In the data rows, the value 128 means zero.
Here is a table of points, one per row:
[ 82 126 124 122 136 160 119 220  92  12 103 103 132  92 138  57 184 129
  53 147 202  97  96 125 136  91 139 136 147 127 155 131 120 143 120 112
 138 133  78  70 140 110 178 152 190 178 119 141 139 141 237 162  93 172
  72  86 161 153  90  93 171 121 125 172]
[120 153 153 101 103 133 188 146 176  71 131 116 135 205  18 171 131 107
 163 114 163 193 121 109 100 150 166 131 188 232 135 236 130 111 158 125
 149 109  94  53  99  94 104 159 127 124 133 105  80 147 161 101 111 100
 151  93 120  71 135 164 132 124 172 120]
[153 119 125 175  96 135 159 112 172 204 146 137 138 122 135 136 160 124
  40 101 127 124  91 147 105 144 162 122 105 113 132 120 174 113  75 158
 128 239 160  99 123 121 174 111 201 190 114  97 105  71 146 213 109 127
 206 138 163  23 200 121 175 112 168  87]
[121 179  86 162 160 127 181  79 137 119  67  82 125  86 103 131  88 104
  73 131 188 191 109 123 122  59  75 163 172  45   0 100 138 135 133  81
  65 137 110 125 149 103 145 116 107 143 142 100 134 172  89 110 200 127
 164  83  94 147 127 167 169 126 126 112]
[ 61 117 128 142 141 103 120 106 133 129 135  91 114 140 146 114 157 176
 145 145 126 113 134 177 125 122 148  55 151 119 138 136   0 127 200 185
 115 151 164 108 114 148 137  95 179  91 119  89 132 119 107 161 131 145
 206  75 150 141  79 238 120  35  68 119]
[113 172 143 128 142 104 119 134 103 116 141 179 142  79 159 101 132 108
 123   0 140 116 107 131 167 109 138 166 102 123 135 137 118 106 145  98
 107 120 141  76 118 188 135 126  38  96 108  28 169 144 152  83  64 154
 162 174 196 117 136 162 121 169 147 145]
[ 77  80 161 133 159 140 162 109 119  93  39 147 153  87 148 216 144 124
 172  82  90  79 113 150  38 157  34 160 142 147 216 123 104  80  94  48
 158 178  86 112  89 125 175 137 143 112 112 143  96  98  88 136 204 145
 105 170 100 156 126 162 109 106 174 156]
[143 158 117 188 121 166 176 108  57 138 110 121  63 150 146 169  84 225
 164 127  99 102  12 122 130 185 175 150 130 105  74 150 106 138 154 104
 159 224 157 130 129 138  52 111 103 213  93 150  96 172 166 107  81 162
  86 138 125 160 107 119  88 103  97 109]
[106 173 163 110 102 120  99  70 113 100 237 148 110 118 149 142 124 126
 104 150 105 132 219 178 235 139  80 143 155  97 141 195 139 136 154 187
  52 197 115 135  44  88 142 112 109 126 112 196 112 211 133 139 180 135
  87 158 156 126 119 106 136 119 182 131]
[165 105 131 149 117 137 209 155 145  99 121 134 154 140  81 135 118 107
 158  91  58 143  79 179 141 120  64 129 121  67 150 107 137 151 173 160
 157  68 170 150 141 121 184 182  92 127 149 156 158 158 194 170 155 119
  92 142 166  54 155 119 106  26   0 102]
[197 123 134  79 145  77 104 109 106 115 115  52 169 147  83 150 211 180
 119 129  99  95 103 122 116 153 162 170 127 105 120 109  89  92  82 187
 121 114 142 146 133  24 124 124  78 147 184 129 155 148 158 169 135 129
 196 208  76 126  46 140 119 199 120 168]
[173 175  47 147 166 126  25 155 132 170 148  59 105 106 114  77 118 128
 192 119  31 160 106 115 172 162  73 117 119 127 127 134 117 135 175  99
 113 132 138  25  90  74 185 180 161 128  80 104 113  78 112 143 106 106
 119 117  20 145 153  89 123 151 112 118]
[114 178  68 140 121 181 153 143 150 154 166 158 151  80 176 157 164 133
 136 150 127 100 142 133 133 111 183 255 128 148 138 139 101 132 129 126
 171 146 126 139 182 158 178  93  99  49 112 156 135 108 157 104 131   0
 149  76 108 134  77  59 138 116 112 107]
[102 147  78 124 119 143 119 131 192  62  46 165  96 120  66  97 127 139
 115  95 140 164 147 135 168 198 137 122  15 104 123 159 144 170 146 185
 215 129  93 160 197 134  85 161 149  96  63 133 124 118  67 179 168 148
 148 169 157 154  98 130 144 142 163 117]
[109 113 143  72 123  78 177 148  71 136  99 112 170 184 132  80 125 179
 157 148 114 114 226  70 147 100 130 159 189  58 132 107 196 129  89 109
 158 139 134  59 122 119  43  77 132  88  72  81 113  64  94 165 148  99
  62 110 199 116 153 137 125 167  84 121]
[146  26  86 148 134  58 120 104 167 145 160 114  88 184 123 173 126  49
 109 130 159  68 101 141 116 138 102 175 131 184 144  62 150 207 141 163
  62 135  69 101 125 140  63 199  85 129 132 104 100 127 117 180 120  96
 115  84 186 193  89 127  96 119 138 139]
[171  97 155 161 132 150 115 170 173 130 132 106 148  48 189  96 126 125
 169 191 183 114 119 140  75 207 166 143 167 143  93 133 155 128 134 227
 122 116 120 109  70  93 116 146  73 131  65 162 179 132  40  48 127 134
 103 169 135  97 170 175 184 105  90 191]
[ 78 150 117 156 164 107 180 182 141 137 126 160 112  49 108  90 181 188
 188 136  56 187 154 106  99  77  86 117 107 159 160 135 173  65 128 212
  60 130  80 174 126 193  81 113 120 245 166 127 117 148 103 128 108 100
 148  91  95 154 134 101 122 140 119 124]
[120  87  91 166 119 146 154  77 159 160 189 133 125 146 128 117 162 124
 146 134 136 197 152 130 173 119 128 111 149 110  98  16 129  96 115 186
 219 123 116  98 101 145 135 123 177 113 189 122  90 105 207   0 166 158
 100 186 119 198 137 144 119 154 147 137]
[179 129  85 111 143 122  92  43 121 119  80 108 134 106 126 138 111 123
 155 119 154 221 158  82  81 143 175  99 207 164 159 100  87 124 132 129
 117 174 139 219  88 192 192 141 123 105 142 119 131 155 124 165  99 137
  49 140 183 118 114  58 199 197 107  82]
[148 128 172 145 170  96  62 128 121 180 111 177 109 146 155 181 212 124
 175 104 255 127 140 146 117  38  33  93 141 120 131 165 127 175 115 112
 225 152 142 144 124 110  36 148 123 108 102 148 166 129 161 145 101 139
 159 119  66 101 149  83 141 115 120  98]
[ 19  70  97 105 204 175  63 116 169 115 141  51 135 174 152 118 147 140
  54 102  82 137 179 155  91 121 141 113 111 159  94 119 165  99 152  14
 162 119 148 132 137 115  84 137 109 154 155 190 137 170  98 111  68  78
 150 192 176 107 155 125 125 105 101 107]
[131 111 152 141 123 146 140 129 145  80 154 159 177  97 148 140 133 149
  98 205 153 168 120 169 131 108 123 137  69 131 104 101  82 139 106 105
 116 112  75 166 138  98 160 111 135 110  84  76  78 139 112 166  22 138
  91 135 101  95 191 166   0 188 117  70]
[ 98 114 136 149 124 154 155 112   0 143 105 150  81 174 110  98 123 121
 149 127 183 142 201 146 110 151 145 194 123 137 105 144 140 141 158 154
 101  92 148 160 145 113 209 193 129 145 163 170 134  48 112 128  81 121
 193 153 125 164 197 122  99  98 143 137]
[149 139 142 108 163 103 120 103 115  69 150 173 130 124 137 155 143 102
 105 119  49 125 107  37 118 147 106  97 150 123  88 115 119 167  14 160
 135  43 171 109 137 146 132  74 135 102 113 226 156 122 135 134  60 109
 106  85 125 192 169 185 182 100 221  70]
[199 133 166 149  60 128 150 135 131 171 131 170 206 139 152 122 137 118
 150 114  93 141 152 182 125 103 142  29 129 144  94 144 180 118 123  80
 105 133 115 139 183  43 155 144 103 117 119 131  50 117  75 109  71 171
 136 122 153 224   0 117 175  88 109 144]
[137  62 128 135 102 142  67 157 107 132 204  92 121 102   8 108  79 135
 182 155 142  23  85 106  49  66 120 103  81  86  88 184 152  75 142 105
 109 147  76 161 128 151 139 119 131  61 120 128 141 110 164 105 153 140
 142 150 177 131 124 133 125 126 173  54]
[158 131 229 137 137 175  54 134  99 162  52  66 147 149 131 136 139 131
  41 160  63 172 141 134 165 138  96 152 132 188 131 136 175 144 127 151
 118 151 112 143 187 204 117 142 101 106 117 112 178  62 187  70 176 157
 121  78 128  77  84 169  77 115 152 104]
[146 129 136  75 156   0 109 184 122 141 108 113 123 130 156 139  74 127
 110 210 140 158 116 124 143 115 167 109  49 107 132 126 117 108 116  99
 160 123 145 116 110 201 168 151  52 120 143 172   9 149 137 114 151 152
 148 141 116 106 129 119 149  76 151 184]
[114 122 161 189 110 109  33  98 166 140 100 225 162 106  47 145  81 125
  87 138  86 100 151  83 101  67 194 171 175 103 177 152 138 214 167 101
 140 110 143  88 131 133 125  96 168 145 169 174 130 146 113 114 141 173
 155 120 129 152 159 121  95 192  74 197]
[150 172 169 117 103 149 119 177 132  94 139 106  56 172 166 203  55 105
 116 153 154  73 122 110 149  85  56 109 130 169 181 114 131 103 202 149
 147 105  99 114 230 123 147  50 128 151 176 102 110  79 105 163 104 120
 114 217 125 124 141 177 205 174  89 112]
[134 109  86  98 154 169 121  96 137 111 193 103 124 123 183 205 152 121
 184 108 143 157 110 152 178 114 222 131  66  94 161 182 186  70 107 104
 104  96 181 169 151 116 125 162 138 144 167 125 167  83 114 151 177 191
  79   0 120 147 173 175 141 180 105 165]
[132 103 126  86 111 102  92 139  75 109 124 227 184 151 168 159  84 155
 143 144 128 141 107 149 134 165 128 111  75 133 101 123 149 142 118  98
 101 128 117 134 111 152 125 156 255 171 154  40 219 186 154  91 170   0
 129 151 119 118 124 143 155 127 112 106]
[139  99 101 127   0  99 208 144 131 152 108 109   4 112 156 148 158 123
  74 153  58 108 179 121 112 100 154  73 130 133 115 152  62 105  98  99
 135 106 114  99 136 131 134 184 100 111 107 116 230 173 100 113 143 151
 123 136  86 114 150  80 115 157 128 128]
[134 131  67  63 138 176 125 138  96 144 104 124 166 140 123  95  72   0
 141 112 128 118 141 133 133 118 144  96 126 132 135 158  47 128  47 150
 110 136 114 160 132 133  47  53 138 184  84 160  98 103 153 106 159 128
 149 150 124 111 131 112  90 135  89 161]
[107 255 139 135 136 129 159  41 111 160 121 122 140 167 159  26 148  88
 127 172 139  72  68 147  64 111 143 105  56 146 176 104 150 143 148 151
 140 100 176  94  86 115 111 136 135 109 212 137 137 150  58 105 155 122
  53 116 134  94 109 109 102 142 173  97]
[123 103 151 127 106 189  96 123 189 158  79 118  87 147 182 128  99 190
 178 100 181 137 147 121 105 171 121 106 114 118 123  94 148 131 110 131
  44   0 155  97  99 117 136  22 130 128 108 123  87 155 177 153 180 142
 156 105 156 115  98  21 104 129 180 141]
[109 145 126 125 128 119 156 178 126 176 159 103 135 123  86 137 170 133
 154 124 117  80 119  59 209 119 134 124 146 175 109  47 121 199 175  85
 156 105 158 255 110 105 157  99 156 156  79 101 126 148  84  97 142 135
 116 103 147  68 135 142 145 125 201 206]
[140  99 135 172  99 112 108 137 129 104 154 158 115 103 120  42 112 111
  87 116 165  90 115 126 204 255 123 130 223  87 171 115 139  36 116  86
 143 117 130 184 141 153  83 117 131 103 216 117 105 148  72 139 108 126
 135  75  38 107 117 108 119  94 122 105]
[121 151 168  23 181 174 214 149 212 166 191 148 155 152 112  86  30 191
  86 131 159 139 130 107 100 137 105 107 139 159 155 119 125 166 103 108
  82 179 168 144 128 153 101 169 126  64 126 132 185  90 156 150 123 169
 147 167  69 190 140 103 132 122 115 177]
There is one direction along which these points spread out most. Take the direction at right angles to it along which they spread out most. Then take the direction at right angles to both along which they spread out most. Go by this last direction. Where along it does each point below lie, from 0 to 99? 50 is the average, and the first point above lies past it. One standard deviation of the points above along it is 16.
[123 103 151 127 106 189  96 123 189 158  79 118  87 147 182 128  99 190
 178 100 181 137 147 121 105 171 121 106 114 118 123  94 148 131 110 131
  44   0 155  97  99 117 136  22 130 128 108 123  87 155 177 153 180 142
 156 105 156 115  98  21 104 129 180 141] 40
[149 139 142 108 163 103 120 103 115  69 150 173 130 124 137 155 143 102
 105 119  49 125 107  37 118 147 106  97 150 123  88 115 119 167  14 160
 135  43 171 109 137 146 132  74 135 102 113 226 156 122 135 134  60 109
 106  85 125 192 169 185 182 100 221  70] 58
[ 61 117 128 142 141 103 120 106 133 129 135  91 114 140 146 114 157 176
 145 145 126 113 134 177 125 122 148  55 151 119 138 136   0 127 200 185
 115 151 164 108 114 148 137  95 179  91 119  89 132 119 107 161 131 145
 206  75 150 141  79 238 120  35  68 119] 38
[134 109  86  98 154 169 121  96 137 111 193 103 124 123 183 205 152 121
 184 108 143 157 110 152 178 114 222 131  66  94 161 182 186  70 107 104
 104  96 181 169 151 116 125 162 138 144 167 125 167  83 114 151 177 191
  79   0 120 147 173 175 141 180 105 165] 72
[165 105 131 149 117 137 209 155 145  99 121 134 154 140  81 135 118 107
 158  91  58 143  79 179 141 120  64 129 121  67 150 107 137 151 173 160
 157  68 170 150 141 121 184 182  92 127 149 156 158 158 194 170 155 119
  92 142 166  54 155 119 106  26   0 102] 54
[ 19  70  97 105 204 175  63 116 169 115 141  51 135 174 152 118 147 140
  54 102  82 137 179 155  91 121 141 113 111 159  94 119 165  99 152  14
 162 119 148 132 137 115  84 137 109 154 155 190 137 170  98 111  68  78
 150 192 176 107 155 125 125 105 101 107] 58
[143 158 117 188 121 166 176 108  57 138 110 121  63 150 146 169  84 225
 164 127  99 102  12 122 130 185 175 150 130 105  74 150 106 138 154 104
 159 224 157 130 129 138  52 111 103 213  93 150  96 172 166 107  81 162
  86 138 125 160 107 119  88 103  97 109] 50
[109 113 143  72 123  78 177 148  71 136  99 112 170 184 132  80 125 179
 157 148 114 114 226  70 147 100 130 159 189  58 132 107 196 129  89 109
 158 139 134  59 122 119  43  77 132  88  72  81 113  64  94 165 148  99
  62 110 199 116 153 137 125 167  84 121] 53
[109 145 126 125 128 119 156 178 126 176 159 103 135 123  86 137 170 133
 154 124 117  80 119  59 209 119 134 124 146 175 109  47 121 199 175  85
 156 105 158 255 110 105 157  99 156 156  79 101 126 148  84  97 142 135
 116 103 147  68 135 142 145 125 201 206] 53
[114 122 161 189 110 109  33  98 166 140 100 225 162 106  47 145  81 125
  87 138  86 100 151  83 101  67 194 171 175 103 177 152 138 214 167 101
 140 110 143  88 131 133 125  96 168 145 169 174 130 146 113 114 141 173
 155 120 129 152 159 121  95 192  74 197] 53
[179 129  85 111 143 122  92  43 121 119  80 108 134 106 126 138 111 123
 155 119 154 221 158  82  81 143 175  99 207 164 159 100  87 124 132 129
 117 174 139 219  88 192 192 141 123 105 142 119 131 155 124 165  99 137
  49 140 183 118 114  58 199 197 107  82] 61
[ 77  80 161 133 159 140 162 109 119  93  39 147 153  87 148 216 144 124
 172  82  90  79 113 150  38 157  34 160 142 147 216 123 104  80  94  48
 158 178  86 112  89 125 175 137 143 112 112 143  96  98  88 136 204 145
 105 170 100 156 126 162 109 106 174 156] 39
[148 128 172 145 170  96  62 128 121 180 111 177 109 146 155 181 212 124
 175 104 255 127 140 146 117  38  33  93 141 120 131 165 127 175 115 112
 225 152 142 144 124 110  36 148 123 108 102 148 166 129 161 145 101 139
 159 119  66 101 149  83 141 115 120  98] 53
[ 82 126 124 122 136 160 119 220  92  12 103 103 132  92 138  57 184 129
  53 147 202  97  96 125 136  91 139 136 147 127 155 131 120 143 120 112
 138 133  78  70 140 110 178 152 190 178 119 141 139 141 237 162  93 172
  72  86 161 153  90  93 171 121 125 172] 63
